Each row is where one point has got to under a steady rotation. How many steps took it there?
The counts run from 0 to 663.
[ 16 -16  -4  -9  18 -17 -13  26 -11 -15 -18   8   0   4  -2  14 -12  14
  28  -8   2   1 -16  39   5  21 -10  26  15  -2 -10   6 -17  -7  31   2] -> 187
[ -5  21 -27  -1   9  -3   3  16   2 -21  -8   2  -4  -5 -18  13   6 -13
  14  -6  -2   0  -4  18 -32  31   2  15   2  -3   5  15 -28   2  40 -21] -> 649
[-12 -15 -23  -6  20 -16  -1   7  -1 -23  -4   9   6  -1 -17  12 -16  -4
  10  -5   3  27   7  15 -37  24  -6  13   5  17   4  10 -23  -7  38 -13] -> 6
[-11  16   2  25  -5 -22 -22  20 -10 -18  -6  10  23   7  -5  -3  -3   4
  27  -7  -9 -24 -12  27 -10  17  -6  23  10   0  19  -4 -22 -21  22   5] -> 401
[ -2   1   1   0 -18 -17   1  -2  -9 -10 -27  -6  16   9  19   0 -13 -17
  23  -8  -6   7 -24  45 -30  21 -16  24   5  14   9   6 -12   6  15   6] -> 49
[-17  -7 -11  -9  -3 -11  -6   9 -17  -2 -22  10  14  -6  14  -1 -13 -29
  14 -37   8  -1 -16  19 -16  26   5  17  15   3  -4  23 -22  18  15 -11] -> 150
[  3  27 -20   3  10 -13   0  25   4 -31  -5 -17  10  -9  -7  11 -10   8
  23   6   3  -1 -13  31 -19  19   3   6  -7 -10   3   1 -15 -16  37 -11] -> 559
[ -8   4   5  -2  19 -19   7   6   3  -5 -27   7   5 -10   4   5   0 -11
  40  -4  22   0 -18  11 -20  25   5  15   8 -24   7   1 -35  21  17  11] -> 362
[-13   5 -15  26  -5 -12  -5  20  -5 -11 -12  12  21   8  -3  -5  -9  -3
   8 -27   0  12 -18  28 -10  14  -5   7   9   3  26  29 -29  -8  31 -10] -> 231
[ -3 -11  -1 -21   7 -21 -10   3   3   0 -23  -5   6  -9   7 -13   1 -25
  18 -23 -10   0  -6  42 -20  25  10   2   4 -18 -30  21 -21   7  17  -9] -> 618
[-33  -3 -19  15  13  -6 -14   7  -2  -5 -12  16   9  -4   7 -28  -8 -16
  16 -23  12  -2  -7  24  -5  26  29   8  13 -11 -10   6  -6   4  31 -19] -> 147
[-22  -4  11  -7  20 -11  -5 -16   5   0 -13   0  -3  15   4   9  -8  -3
  28   5   8  29  -6  41 -16  21   7  23   5   8  -5   3 -23  15  29  10] -> 171
[-23 -14   1  -5  24 -26 -17   8 -21  -9 -14   4  15  -5   1  21 -17   8
  27  -2  22  25 -11  24   8  23  11  16  13   4  11  -5 -26  -6  11   5] -> 85
[-21   2  -1   5   1 -31 -13   3   5 -13  -5 -15  24  12   2   4  -2 -14
  10 -12 -24  17 -10  37 -30  10   8   8  -9  -3   0  27 -18 -17  14 -14] -> 334
[-22  -2 -12 -14  17 -13  -1   7  31 -14 -10   4  22   1   5 -17   4  -1
  22 -11  12  -6  -3  15 -32   3  -7   1   4  -7  16  -1 -24   3  44   6] -> 575
[-26  -5 -22   5   1 -26  -5  14 -17  12 -36   2   4 -14   3  -9  11  -4
   9 -17  13  26 -14  36 -18   8  11  -6   1  -5  -2   2 -11   2  31 -18] -> 513
[-16   1 -22  -7  28   1 -25  24  -2 -16   2   7  26 -13 -16   3  -3  -3
  22  -1  -2  11   7  24  -1  31   5  -8  16  -9   3  11 -29 -15  25   3] -> 370
[-13   4  -2  -1  12 -33 -11  13 -25  -3   2   8  14  -1  -7  22 -22  11
  24  -3  -8  14  11  31 -19  19   2  20   5  16   1  -4 -34  -8  16  19] -> 175
[-14  -9  -3   9   9 -32  -3   3  -5  -9 -26   3   6 -30 -10   2 -11 -17
  25   2  11  24 -12  11 -39  26  -4  -3  -9 -20 -10   7 -14  -2  24  -8] -> 633
[-30  15  -3  10  -3 -14 -18   2  13  -5 -11   8  14  -9  -1 -32   2 -14
  26 -12  -9 -21   5  19 -32  13   6   7   2 -15 -12   1  -9  -3  40   2] -> 405
[  7  -7  -9  15   3 -21 -23  13  -6 -21 -17  12   7 -15 -15 -19 -28  -2
  21  -3  13   6  -8  22  -9  26  -9   4  12   2   1  -7 -11 -30  33  -8] -> 476
[  2  -3 -17  -9  12 -15 -13   5  17 -18   2  -3  13   5 -11 -17 -15   1
  19  -1  -7  11  15  39 -30  21  -7   3   8  16  -5  -8 -16 -20  39   4] -> 473
[ -9  13  -6 -17  12 -15  -3   6   0  -3 -26   2  -4 -18   3  -3  -3   4
  33  -6  37  -5 -11  19 -11  12  -1   6   8  -8   6 -19 -30  15  40  12] -> 15
[-10   5 -14   6  26 -15 -11  26  -3 -21  -3  13  29 -15 -12  -6  -3  -3
  34   5  -4  -8   6  10 -15  33   7   5  16 -16   6  -1 -26  -9  10  12] -> 281
[ -1 -16   7   0  -3 -30 -13  -5  10 -13 -20   9   4  22   1 -12  -6   0
  23 -12   2  -9  -9  32 -16  10 -10  34  16  17  19  -4 -22 -11  27   1] -> 398
[-12   5  -9 -19   6 -37   8  16 -18  -7 -18 -16  14  -5  13  13   0  -7
  17 -10  -6  -2  -4  45 -27  26  14   9   0  -4  -2  -8 -22   3   2  -1] -> 346
[-16  12  -9 -25   7 -11  -5  -2   0  -2 -17   5 -17 -13  -4   1   2 -15
  23  -1  17 -10   2  28 -21  39   3  11  12  -3   6 -19 -28  17  31  -3] -> 13
[-13   6  -4   2   4 -16 -24   7   9  -1 -34  -5  24   2   0 -14  25  -3
  38   4  -6   5 -10  33 -13   0  -9   7  13  -1  13  -2 -25  -5  20  17] -> 34
[-34   0 -11  -3 -11 -11 -21   6 -24 -14 -10   9   1  -5   4   2  -5 -17
  11 -11  -5 -11 -11  29 -29  30  -6  23   4   7  -3  -9  11  -2  32 -23] -> 132
[-17  -1   6   6  26 -19 -19   7  17 -11  -3   0   7   0 -21   8   0  12
  21  -1   5  26  -6  23  -9   5   0   4  -9 -15   1  20 -31 -13  46  -6] -> 456
[-14  14   9  -9   3 -36  -9  -2   3  -8 -23 -13  -5  -7 -12  14  11   9
  34  12   4   2  -4  31 -32   5  -7  18  -9  -3   5 -18 -23  -6  35   5] -> 468
[  2  14 -14  -9   0  -1  -3  17   7 -22 -21  -4  13   2  17  -1  -3  -7
  39  -9  -2 -17 -14  27 -24  14 -10  30  14   8  -4   0  -9  13  30  10] -> 484
[-24   1  13   6  -1  -1 -28  13 -17   7 -17  13  13  -1  12 -11   9  -5
  27  -1  -6  -8 -18  49   5  26 -10   8   8 -21   0   2  -7   1  20   9] -> 325
[-22 -27  -1 -30  24  -4 -10  -9   2  -5  -7   2   5   5   6   9 -10  -8
  15  -5  13  31  -3  40  -8  32  -1   6   9   2  -4   5 -17  13  26  -2] -> 82
[-23   2   5   4   0 -38 -21  13  -5  -7 -17 -13  37  -4  16  -5 -18   3
  28 -22   4   8 -20  25  -9  -7  10   5  -2  -5  -5   9 -18 -15  17  10] -> 331
[-34   6  -5  10  12 -32  -7   7 -12   0   2  10   3   7  -6   2  -9   2
  11 -27  -6  -4  10  25 -20  10  29  22   0   4  -7   9 -33  -1  30  -5] -> 524
[-41   6 -17  -6  -7 -14  -7   9 -20   1  -3   8  21 -18   6  -1 -19 -13
   1 -26   2  11  -1  25 -34  20  -3  -2  -6   6  -3   6 -14   4  31  -8] -> 510
[ 13   8 -11 -10   7 -13  -8  12  -5 -20 -14  -6  -5 -15  -3   1 -16 -25
  20 -13   2  -5 -11  33 -14  48  13  11   7 -14 -21  12 -20  -1  17 -18] -> 270
[ -6 -11  19  -9  16 -10 -17  18 -17   6 -10  13   7   0   5  17  -6  12
  20 -12  -2   5 -14  46   2  26 -15  10   4 -20  -5  11 -25   7  29   8] -> 534
[-17   3   0  14  28  -7 -23  18   4 -14  -3   4  10  -2 -20  12  -3  12
  25   2   2  28  -9  24  -1  10   1   5  -3 -12  -2  20 -22 -14  46  -4] -> 457
